Turns in one plane each, and the order they were made in; the first pair answered:
turn Pegeg:
[ -3   2  19  -9   0  -5  -2   2   5   9   7  -6  -2 -13  -4   9   1   6
   1   3   8  -3] |-> [ -1   2  20  -9   0  -4  -1   2   8   9   9  -3  -3 -12  -4   8   0   7
   1   3   6  -2]
[  5   3  -7   6   5   3   5  -3  11 -10   7   7   0   2   9  -4   8   8
   7  10   0   2] |-> [  4   4 -10   7   4   3   5  -2   9  -9   4   9   3   2   9  -4   6   8
   6  12   5   2]
[  2 -11  -9   6   6  11  -2   2  -4  -8  -5   1   2  12  15 -12   1 -15
  -2  -6 -22   1] |-> [  2 -11 -10   7   4  12  -1   4  -2  -8  -5   4   2  12  15 -12  -1 -14
  -3  -6 -21   1]
[ -7  -8 -22  -1  -5   3  15   0 -11 -10   4   4   4  25   0 -12  -8   3
  -2   8  -7   4] |-> [ -9  -7 -22  -2  -4   2  14  -1 -16 -10   2  -1   5  24  -1 -12  -6   2
  -1   8  -6   3]
turn der:
[-1 -1 -3  6 -2 -1 -3 -2 -8  5  2  8  3 -1  0 -1 -8  4 -4  1  8 -3] |-> [ 4 -3  2  6  0  0 -1 -3  4  4  9 10 -4  1  2 -1 -7  6 -1 -2 -3  1]
[-4  3 10 -5 13  2 11 -6 10 -1  6  3  1 -7 -2 10 -2  7  9 -3  1  1] |-> [-10   5   3  -4  10   1   9  -7  -2   0  -1   1   9  -8  -5  11  -4   5
   5   1  13  -3]
[  5   1 -11  11  -2   9  -2  -3  11 -16   1   9   2   5   9 -17  -2 -11
   9  -3 -26  10] |-> [  0   1  13  -3   7  -6  -8  -7  -2 -10   4 -23  -4  -9  -1  -4  12 -10
  19  -3 -23   6]
[ -5  -2   3  -9   4 -13  -4  -7 -15   3   4  -8  -4  -5   0   0  -4  -3
  -4   8   8  -1] |-> [ -1  -2 -13   0  -2  -4  -1  -5  -8  -2   2  12   0   4   6  -8 -13  -5
 -10   8   6   2]
turn safor:
[  7 -14   2  -9  -1   3  -1  -6 -10  -7   5  -4   9  -5   5  16   1  10
  -4   1  21  -2] |-> [ 10 -16   7  -9   5   4  -1  -9  -3 -14  12 -13   2   0  10   9   9   5
   5  -6  -1   3]
[ 10  -2  24   0   2   8   4   3  25  13   6  12 -10   2   0   6   0  11
  10  10 -22   6] |-> [  4   0 -11  15  -4  19   3   2  10  -1  -7  21   7  18   8 -13  -5  -4
   5  12 -24   5]
[ -3   2 -12  10 -13   1  -4   0   0   3  -2   6  12  -3   6  -5 -14   5
 -12  13  15  -1] |-> [  5   0  18  -1  -4  -7  -3  -2  16  10  11  -7  -6 -12   3   6  -5  13
  -2   6   2   3]
Now pairs of rows:
(two turns a pair)
[ 10   3  -4   9  -9   8   8   4  20   6   1  34  -2   3   2   6 -16   9
 -13  -1  10   3] |-> [ -5   4  13  -6  -1 -10  -2   1 -11  15  -4  -3   3 -15 -13  21  -4   7
  -8   4  30  -8] => der der
[  7  -2   8  -1   6  -5   1  -2   9  -1  -7   8 -12   2   3   9   2 -14
  -4 -13   8   9] |-> [  4  -1   4   1   8  -6  -1  -4   1  -5  -8  -2  -9   4   4   4   7 -20
   0 -14   3   8] => der safor
[ 1 -5 -3  0  9 -4 -7 -3 -2  4 12  1  6  0  7  1 -2  2 10 -5 -3  9] |-> [ 0 -4  0 -2  8 -6 -7 -1 -2  8 11  4  7 -4  4  6 -5  5  8 -2  5  6] => safor safor
[ 1  2 -2  6 -3  1 -7 -1 -4 -9 -2  0  4  4  7  1 13 -6 -5 -5 -9 -3] |-> [ 5  2  0  5 -7  3 -3  2  6 -4  0 13  1  1  6  6  7  1 -9 -4 -3 -2] => safor der
[  1   0  -2  -4   1  -2   0   2  -8  -6  -1 -12   1  -1   6  -6   0  -4
   0  -4   2  -9] |-> [  0   0  -4  -4  -2  -1   1   3  -8  -5  -3  -8   4  -2   6  -5  -3  -4
  -2  -2   8 -10] => Pegeg safor
[  3  -6  16 -11  11 -10   3   4 -10   5   4 -22 -15   3   7  13   8   0
   4   2 -19   2] |-> [ -3  -5 -13   2   6  -1   1   3 -22  -6  -6 -15   0  18  14  -3   4 -12
   0   4 -21   2] => safor Pegeg
[  0  -5 -19   9  -1   6   2  -1  -9   1  -1   4   4   0  -1  -2 -12   0
  -5   4   6   1] |-> [  1  -6   4  -2   4  -3   0  -1  -6   9   6 -10  -5 -12  -8  11  -6   7
   0   3   7   0] => Pegeg safor
[ -1   3  12  -7   6  -6   7   2   4   1   6 -22 -12  -1  -3   8   8   2
  12  -6  -8   1] |-> [ -5   4   9  -7   4  -9   5   4  -6   4   1 -24  -7  -5  -7  11   7   3
   8  -1   5  -4] => der safor
[-6 -2 -6 -2  0  4 -4  1 -8  2  0  6  2 -3 -1  2 -3  3 -2  5  3 -4] |-> [-2 -4 -8  0  0  6 -3  1 -1 -1  2 10  0  1  3 -2 -2  3  0  3 -5 -1] => Pegeg der
[ -2   6  -5  -4  10 -10   4  -7   2  12   1 -20 -16 -12   8  -5  11  -2
   6  -4 -35  22] |-> [ -8   9 -37  10  -3   2   6  -3  -9   7 -14   4   2  -1  12 -15  -5  -7
  -9   5 -18  18] => der der
[ 9  0  8 -4  6  4  3 -3  5  3  3 -1  1 -2  2  4  3  5  2 -1 -3  3] |-> [ 9  1  3 -2  2  6  4 -1  6  4  1  7  3 -2  1  4 -1  6 -2  0  3  2] => Pegeg Pegeg
[  5   5   0  16   9   7  -2 -11   8   5   0  12 -11  -8  -9   0 -14  13
 -12  10   4   5] |-> [  0   6   4  11  11   1  -5 -12  -3   8  -3  -1  -8 -14 -14   5 -10  12
 -11  13  12   1] => der der
[ -2  -1  -5  24 -10  -3  12   1  15  -3  -6  18 -12  10   1 -14   1   4
   4  -5 -19   6] |-> [-15   1 -15  23  -8  -9   4  -2 -14  -7 -16  -3   1  10  -3 -17   9  -7
   6  -1 -11  -1] => der safor
[ -9  10  19   0  -7  14  12  -4  14   9  12  -4 -23  -1   4  10  -2  19
  11  -4  -7   1] |-> [-10  11   7   5 -15  19  14   0  11  11   5  12 -15  -1   4  10 -13  21
   1   1   9  -4] => Pegeg Pegeg
[  0   2  -2   3   5  -3  -4   3   6  -6  -3  -3  -4  13  10 -11   2  -7
  10  -9 -20   4] |-> [ -3   3  10  -5   9 -12  -7   1  -2   1  -3 -18  -5   3   3  -1   7  -5
  12  -7 -12   0] => Pegeg der
[  2   0 -16   9  -6  11   9  -4   0   4  -4  22   6  -4   3  -5  -7   0
  -7  10   6 -11] |-> [  5  -1 -15  11  -3  13  10  -7   8  -3   0  19   1   3   8 -13  -2  -4
  -1   4 -11  -6] => der safor
[ -1  -2  11   0  -4   1  -8   7   7  15   7   9   9 -16 -10   8  -8  12
  -5  11  14  -8] |-> [ -3  -2   4   3  -6   3  -8   7   2  13   3  12  13 -13  -9   5 -11   9
  -7  13  17  -9] => der Pegeg
[ 3  5  5 -3  7 -9  0  3 11  1  3 10  9 -4  6 -7  8 -5  4  7  1  8] |-> [ -1   6   1  -2   5 -10  -1   3   3   1  -1  10  14  -5   4  -7   6  -6
   1   9   8   6] => der der
[-10  -1 -30   8  -6  12  -2  -1 -18 -14  -3   0  13  16   5 -14   1 -10
   4   4  -2  -1] |-> [ -1  -4 -16   6   1  11  -1  -3  -1 -17   9  -5  -1  17  10 -16   9  -8
  14  -5 -25   7] => Pegeg der
[-11  -7   5   4   8 -20   3   3   8   2   7 -14  -5  -9 -10   9  -6  -1
   0  -7  15  -8] |-> [-15  -6 -17  13   4 -13   3   3  -1  -5  -1  -8   7   1  -5  -2 -10 -10
  -4  -6  16  -9] => safor safor
